The rows of M fall into several groups, and each row is roughly a mix of its group's hidden directions.
M (104 x 10):
[[ 0.31 -0.72 -2.26 -6.28  1.27 -0.65  2.07 -1.90  1.02  0.11]
 [ 2.69 -0.55 -2.83  1.67 -1.14 -3.16 -0.57 -2.24 -4.10  2.10]
 [-1.77 -3.08 -0.72 -1.25  3.76 -0.24 -1.29  0.42 -0.76 -4.97]
 [ 1.07  2.97 -3.12  2.60 -3.84  0.68  1.30  2.07  0.66  2.83]
 [-1.56 -3.92 -0.93 -2.12  4.11 -2.26  0.21 -0.23 -2.22 -2.43]
 [ 1.95  3.20 -0.24 -2.90 -3.55 -1.30  1.77 -3.01  2.14  1.61]
 [-0.20 -1.73 -4.79 -2.16  2.19 -0.52  0.33  3.07  1.74 -2.80]
 [-0.11  0.32  1.42  4.13 -2.31  2.83 -3.71  0.69  1.34 -2.74]
 [-0.25 -0.14 -1.65  5.70 -0.31  0.00 -4.04  0.52 -1.63 -1.21]
 [ 1.84 -3.47 -2.52  1.29  2.14 -0.79 -4.04 -3.08  0.15 -1.30]
 [ 2.57  1.49  0.11 -3.54 -2.12 -0.81  3.43  2.71  1.18  3.01]
 [-0.50 -2.74 -4.62 -1.08  2.43 -3.79  0.13 -1.87 -1.01 -1.00]
 [ 0.75  3.15  5.53  0.78 -2.87  1.28  1.72  0.64  1.10 -0.15]
 [-0.20  0.53 -2.06 -5.39  2.58  1.01  3.39  0.49 -1.42  1.02]
 [-0.72 -4.35 -3.33 -3.45  2.75 -1.80 -0.75 -1.44  0.44 -0.22]
 [-3.66  3.65 -0.26 -1.35 -3.02  0.50  3.08 -0.22  2.91 -0.38]
 [-2.60  3.50  3.05  0.84 -3.59  1.15  1.96  0.67  2.56  1.43]
 [-2.10  0.61  2.70 -2.78 -1.32 -1.24  4.21  2.00  1.66  2.92]
 [-1.36 -1.59 -4.02  0.12  2.24  0.20 -0.50 -0.14 -1.00 -5.40]
 [-2.87  0.58  0.77 -0.16 -3.52 -0.94  0.42  1.50  1.62 -5.34]
 [ 3.46 -2.68 -3.63  0.53  3.46  0.47 -2.10 -0.47 -2.16  1.41]
 [ 3.72 -1.11 -2.81  2.13  2.29 -0.15 -3.18 -2.49  2.11 -1.59]
 [-0.24  0.83  1.33 -1.93 -1.43  2.29 -2.93  2.03  4.56 -3.01]
 [ 2.98 -3.16 -0.63  2.38  3.72  0.27 -3.81  0.08  0.19 -1.63]
 [-1.96 -0.27 -0.80  2.53 -1.09 -3.69  2.53 -0.18 -4.45  2.03]
 [-0.51 -2.79 -2.21  0.27  2.84  2.80 -2.55  2.08  1.70 -3.67]
 [ 0.88  4.42  3.01  1.90 -2.35  2.74 -0.96 -1.58  2.07  1.55]
 [ 2.24  1.38 -3.44  3.61 -2.05  2.81 -2.61  0.61  2.22  0.41]
 [-2.54  0.58  5.62  1.34 -1.54  1.77  0.24 -1.36  1.50  2.51]
 [-0.84 -3.63  4.69  1.30  0.59 -4.09  0.51 -0.38  0.74 -0.75]
 [-3.51  0.77  1.92  1.14 -0.69 -1.58 -0.70  1.45  3.89 -4.19]
 [ 0.40 -3.08 -2.43  1.60  2.94 -0.68 -3.80 -3.04 -0.58 -2.21]
 [ 1.24 -2.56  0.72 -1.66  5.26  0.89 -1.47 -2.20 -2.85 -1.08]
 [ 1.48 -1.84 -3.55  3.67  1.54  2.55 -3.91 -0.59 -0.07 -0.09]
 [ 4.14 -1.08 -3.91  2.04  0.32  1.39 -3.87 -0.41  1.09 -0.10]
 [ 4.93 -3.06 -2.18 -1.51  1.37  1.20 -2.61  0.22  2.09  0.90]
 [-1.63 -1.35  1.18  3.21 -0.04  1.92  0.78  2.28  2.03 -5.13]
 [ 0.62  2.95 -6.03 -1.26  0.25  2.53 -0.25 -0.34 -1.41 -0.62]
 [-4.98  0.30  3.49 -2.35  0.56 -0.48  0.32  1.39 -0.43 -3.28]
 [ 1.10 -0.34 -3.88  1.88 -2.50 -0.61 -1.32 -1.12  3.37  3.91]
 [ 0.26 -1.68  0.08 -1.94  6.39  0.24 -1.32 -1.95 -1.51 -0.90]
 [-2.14  1.73  2.17 -5.21 -0.06  3.20  0.41  0.13  1.87 -1.66]
 [ 0.10 -3.80 -2.34 -1.63  3.36 -3.82  0.21 -1.67 -2.10  0.63]
 [ 2.53  1.15 -4.35  2.33 -2.04  1.75 -1.75  0.16  3.70  0.36]
 [-1.28 -4.63 -1.04 -3.23  4.00 -1.95  0.14 -0.05 -1.16  0.61]
 [ 3.07 -3.60  1.42  1.23  2.45 -2.26 -3.20  0.05 -2.95 -0.42]
 [ 0.32 -0.23 -4.48  1.02  1.30 -3.33 -2.27 -2.61 -2.85 -1.43]
 [-0.83 -1.23 -0.95 -5.78  3.07  0.90  2.61  0.16 -0.90 -1.29]
 [-0.52  2.08  0.13  1.22  1.03  5.31 -0.53  3.87 -2.35  0.25]
 [ 0.19  4.22  3.73  2.46 -1.07  1.54  2.36  2.38 -1.89 -0.08]
 [ 1.30  0.69 -5.45  2.60 -2.85 -1.21  0.12  0.58  0.86  2.61]
 [ 2.41 -0.27 -2.30  3.27 -2.45  1.82 -1.68  0.05  1.97  4.27]
 [-2.88  1.70 -3.30  1.35 -1.55  1.88  3.72  0.62 -1.88  2.92]
 [-1.96 -2.79  3.42 -0.53 -2.47 -0.17 -1.31  0.18  2.43 -4.33]
 [ 0.38  1.09  5.63  2.39 -2.64 -1.95  1.91  0.00  1.70 -0.30]
 [ 2.14  0.01  1.65 -3.36  1.26  3.05 -2.62 -0.18  3.92 -2.09]
 [ 1.44  1.32 -4.03 -3.63 -1.30  1.06  0.51 -1.66  2.16  3.51]
 [-3.02 -1.93  3.46  1.21  0.55  0.98 -0.09  0.64 -4.44 -2.90]
 [-0.68 -1.68  2.56  2.10 -0.23  0.24  2.80  3.86 -2.35  3.68]
 [-0.84 -1.48  3.63 -2.94  1.18 -1.72  0.66 -0.16 -5.14  0.46]
 [ 0.80  1.48 -5.90 -0.35 -0.22  2.83 -3.02 -0.74 -0.58  0.49]
 [-0.65 -3.31  3.45 -0.56 -1.44  1.63 -0.16  0.51  5.09 -1.30]
 [-0.03  1.70 -2.96  2.91 -4.89 -0.39 -0.03  2.47  2.10  1.20]
 [-0.73  2.46  0.32  2.58 -5.10 -0.77  2.18  0.62 -0.44  3.29]
 [ 1.32  2.50 -3.35  3.05 -3.26  0.95 -2.07 -0.46  3.33 -0.69]
 [-1.64  1.67  3.26 -1.47 -0.64  0.24  4.22  2.20 -1.76  3.40]
 [ 0.77  2.49  3.83 -2.55 -2.21  0.16  2.17  0.13  3.09  2.99]
 [-3.17  1.39  1.58 -1.25 -0.44 -2.34  4.51  0.54 -0.81  3.62]
 [-2.56  2.31 -2.36  2.61 -3.49  0.14 -0.14  1.51  1.43 -3.91]
 [ 2.57  0.25  2.73 -3.69  1.08  2.97 -1.12 -0.26  4.07 -0.74]
 [-0.86 -1.29  1.87 -5.19  2.88  0.60 -0.10 -0.58 -2.22 -3.06]
 [-1.80  1.86  2.58 -1.48 -2.40 -2.07  4.76 -0.16 -1.07  2.59]
 [-3.59  0.96  1.84  0.33 -0.81 -2.21  4.91  0.12 -2.36  1.90]
 [ 0.46  4.19  0.28  0.01 -4.06  1.35  0.43  1.41  3.98 -1.41]
 [-3.30 -0.50  2.17 -0.56  0.80 -2.23  3.18 -0.10 -4.83  0.96]
 [ 3.35 -1.35 -3.35 -1.93  0.60 -1.86  0.45 -0.23  2.41  4.27]
 [ 0.88 -0.70 -5.00  3.85 -1.33  1.63 -2.35  2.09 -0.57  0.61]
 [ 1.68  3.96 -0.45  1.66 -4.00  0.63  2.11 -0.43  2.81  2.40]
 [-2.67 -1.50  2.97 -3.66  1.26 -1.96  1.84  0.85 -1.20 -3.68]
 [-0.64 -2.14 -5.06 -1.55  3.74 -1.42  0.05 -0.09 -2.54  0.82]
 [ 0.26  0.71  0.63  5.51 -2.69  0.55 -3.22 -0.17  1.17 -2.34]
 [-0.11 -3.48 -0.40  1.24  4.32  1.01 -3.11  0.72 -3.02 -1.83]
 [ 1.77  1.57  0.12  1.05 -4.16 -0.09  2.75  1.69  1.97  4.22]
 [-1.96  3.03 -4.88  3.07  1.43 -1.01  1.02 -0.68 -1.51  1.73]
 [ 1.43 -2.34 -3.97  4.36  1.42  0.74 -2.83  0.99 -1.52  0.01]
 [-0.81 -0.71 -0.97 -0.26  3.68 -4.04  2.00  0.07 -4.47 -0.30]
 [ 1.50  1.58 -0.29  1.10 -4.59  0.18  2.46  2.73 -1.89  3.45]
 [-0.53 -1.85  0.36  3.32  0.90 -6.05  1.47 -0.80 -1.01  0.13]
 [ 0.96 -3.80 -3.59 -0.23  3.60 -1.39 -2.63 -1.75  0.09 -1.70]
 [ 0.26  0.58  5.19 -1.22  0.21 -0.65  1.89  0.64  4.75 -0.50]
 [ 0.21 -1.49 -4.03  4.03 -0.67  1.33 -1.51  2.73 -2.59  1.64]
 [-0.21 -1.18 -4.04 -4.71  2.93 -0.42  1.69 -0.33 -1.17  1.75]
 [-1.49 -2.41  2.56 -3.23  3.63 -0.39  3.33  1.99 -1.60  0.35]
 [ 0.05 -0.54 -4.55 -2.18  1.68  0.85 -3.61 -1.86 -2.27 -2.28]
 [ 0.38  0.90  2.26  3.14 -0.44  0.16 -0.32 -2.95 -3.28  4.52]
 [ 1.19  0.28 -0.93 -0.40 -1.77  1.27 -4.70  1.65  3.70 -3.22]
 [-0.88 -4.57 -1.93  0.17  2.72 -2.28 -2.59 -2.32 -0.01 -2.47]
 [-0.37 -2.74 -1.13 -5.43  1.63 -1.35  2.89 -1.17  1.86 -0.22]
 [ 1.40  1.54  3.82 -3.25 -1.29 -2.53  0.29 -2.10  3.44 -1.50]
 [-3.05 -1.81  2.47 -1.86  4.55 -0.51  1.72 -0.28 -3.15  0.17]
 [ 0.27  0.83  0.52 -1.85  0.92  2.43 -2.46 -0.26  5.17 -3.47]
 [-2.05  0.68  1.80 -0.98 -0.97  1.96 -2.02  2.96  4.32 -3.32]
 [-0.07  0.96  4.10 -1.37 -1.44  4.50  1.30  2.41  2.37  1.02]
 [-3.64  0.87  4.58 -1.65 -0.37  1.14  1.22  0.23  3.83 -0.88]]
One row of each group comes first, with its name. Which group is each row after those in?
[ 0.92  0.96 -2.82  4.00 -3.30 -2.25  2.02  0.26 -0.42  3.18] -> <78>
[ 2.38  3.58 -3.51  2.61 -0.94  1.97 -2.37 -0.80  2.73  0.22] -> <103>
[ 0.24 -0.23 -2.10 -1.84  2.29 -3.74 -1.67 -2.89 -4.20 -0.51] -> <39>

[ 2.09  1.02  1.08 -1.61  2.18 -2.63  1.31 -5.44  1.75 -0.94] -> <78>
[ 1.10  4.06 -0.31 -0.71 -1.88  1.59  3.00  2.85  1.21  3.63] -> <103>
[ 0.95  2.15  3.96 -1.01 -2.07  3.52 -0.81  1.32  3.35 -1.90] -> <103>
[-0.89  0.50  5.72  2.56  0.67  1.21 -0.32  2.58 -2.49 -0.96] -> <39>
[ 0.67  3.17  0.21  4.79 -2.87  3.04 -1.39  1.67  0.57  0.39] -> <39>
[ 1.15 -0.33  1.18 -2.70  1.90  2.46 -3.64 -0.30  3.35 -3.42] -> <78>
[-1.03 -2.68 -1.47  1.47  2.19 -0.37  1.10  1.09 -5.76  1.76] -> <103>
[-1.05  2.84  2.92 -3.77 -2.41 -2.19  2.73 -2.09  1.32  0.00] -> <78>
[-0.81  4.23  0.80  2.89 -4.48  1.04  0.80 -0.12  1.42  2.17] -> <103>
